In the data rows, zero lies at 4.5, halfway between 4 and 5.
Here are some points:
[4 3 2 6 8 6 5 5 5 5 5 5 4 3 5 5]
[4 2 4 5 7 5 6 3 4 0 5 6 4 3 0 6]
[2 2 4 6 6 6 4 3 5 4 6 5 7 4 5 5]
[4 6 6 6 4 4 8 5 4 6 3 5 3 6 5 4]
[5 3 3 7 7 6 0 3 4 4 6 4 4 6 5 2]
[6 9 6 4 1 5 8 3 7 7 3 6 6 7 5 4]
[5 5 5 4 4 4 5 8 6 6 4 7 4 5 4 6]
[4 4 4 3 4 5 3 4 4 5 4 5 3 6 7 3]
[6 7 5 3 5 5 6 7 6 6 3 4 4 6 6 5]
[5 5 3 0 3 5 7 9 4 7 2 7 3 2 4 6]
[5 7 7 5 3 3 5 7 5 7 3 5 4 7 5 3]
[5 4 4 4 4 5 0 3 6 5 2 5 5 6 4 3]
[3 9 4 1 0 5 2 8 7 6 2 9 0 6 5 4]
[5 7 5 5 3 2 5 5 5 6 6 4 4 4 6 5]
[9 9 3 2 6 4 0 9 1 6 1 4 1 2 6 8]
[6 7 5 4 6 4 3 6 5 8 3 5 7 6 4 6]
[3 5 6 4 4 4 4 6 5 5 5 4 4 4 6 4]
[5 1 4 5 6 5 5 4 4 5 6 5 5 2 4 7]
[5 6 6 5 4 6 1 4 3 5 3 2 6 6 4 3]
[4 5 3 4 5 4 5 2 4 4 5 6 6 3 5 6]
[5 3 4 3 4 4 5 6 5 4 3 5 3 4 4 5]
[4 2 4 5 7 3 5 4 3 3 5 3 6 3 3 4]
[4 1 8 5 8 3 7 2 4 5 8 5 8 3 0 7]
[3 3 4 5 3 4 4 0 7 6 3 5 5 6 4 3]
[4 5 5 2 4 2 7 6 4 9 2 5 5 4 5 6]
[5 6 5 3 3 4 5 6 6 5 5 6 4 5 4 4]
[3 5 6 4 6 6 5 3 3 6 2 6 5 5 5 6]
[5 6 6 4 4 3 5 5 5 5 4 4 5 5 5 4]
[6 6 7 6 4 6 4 5 5 6 4 5 5 7 6 3]
Then 20 other points, each followed by its number:
[5 6 6 5 1 4 8 5 9 7 1 6 5 8 6 5] 0
[4 6 4 5 3 4 5 4 5 5 4 5 5 5 5 4] 1
[5 7 4 3 3 7 3 5 5 7 6 2 3 8 8 4] 2
[3 4 4 6 8 5 4 3 3 3 5 3 4 5 6 3] 3
[4 7 5 4 2 5 5 7 6 4 4 5 3 4 5 4] 4
[2 6 7 5 0 4 6 6 4 6 6 4 3 6 4 3] 5
[4 8 6 3 3 5 1 4 6 7 2 4 2 7 8 4] 6
[4 7 6 2 3 5 4 4 7 5 7 9 4 2 2 7] 7
[6 1 1 4 2 5 4 2 5 1 6 4 6 2 4 4] 8
[2 3 4 5 6 4 4 3 3 6 6 5 5 4 6 3] 9
[3 7 5 4 3 5 3 6 5 5 3 6 3 2 6 4] 10
[5 3 6 6 7 4 5 4 4 4 5 3 4 5 3 4] 11
[4 0 0 8 9 4 6 2 3 2 7 1 6 4 4 2] 12
[5 4 5 5 6 3 5 5 5 4 5 5 5 4 3 5] 13
[3 1 4 6 4 5 5 1 4 1 4 5 7 2 4 6] 14
[7 7 3 5 7 4 5 7 3 4 5 7 5 2 2 9] 15
[5 5 5 4 5 4 5 7 4 6 4 5 4 5 5 4] 16
[6 5 5 7 5 6 5 3 3 4 3 6 6 3 2 5] 17
[5 1 6 6 9 4 5 7 4 4 7 6 3 2 0 6] 18
[4 6 6 3 2 4 3 7 5 5 2 4 2 9 5 3] 19
Which of these numbered points is nearest to each point below by angle, seen from the average point of the first points? Its number follows each.
[5 0 5 6 7 4 5 1 3 3 7 5 0 2 0 6] > 18
[3 5 6 3 1 2 2 8 3 5 2 2 0 8 6 1] > 19
[5 4 5 6 5 7 5 4 5 2 5 5 4 5 3 5] > 17
[5 6 3 6 6 4 4 4 5 5 4 6 4 5 4 7] > 15
[6 5 6 5 4 2 5 6 5 6 4 6 4 4 6 5] > 16
[5 6 5 4 3 5 6 5 5 4 4 4 5 6 5 5] > 0
[4 4 4 7 1 5 7 2 6 5 3 4 4 5 2 1] > 1
[6 1 4 8 9 6 7 4 1 3 6 5 4 5 0 7] > 18
[6 1 4 6 8 5 5 2 2 3 6 2 7 4 5 2] > 12
[5 3 2 4 6 6 6 6 7 2 5 6 4 3 1 4] > 18
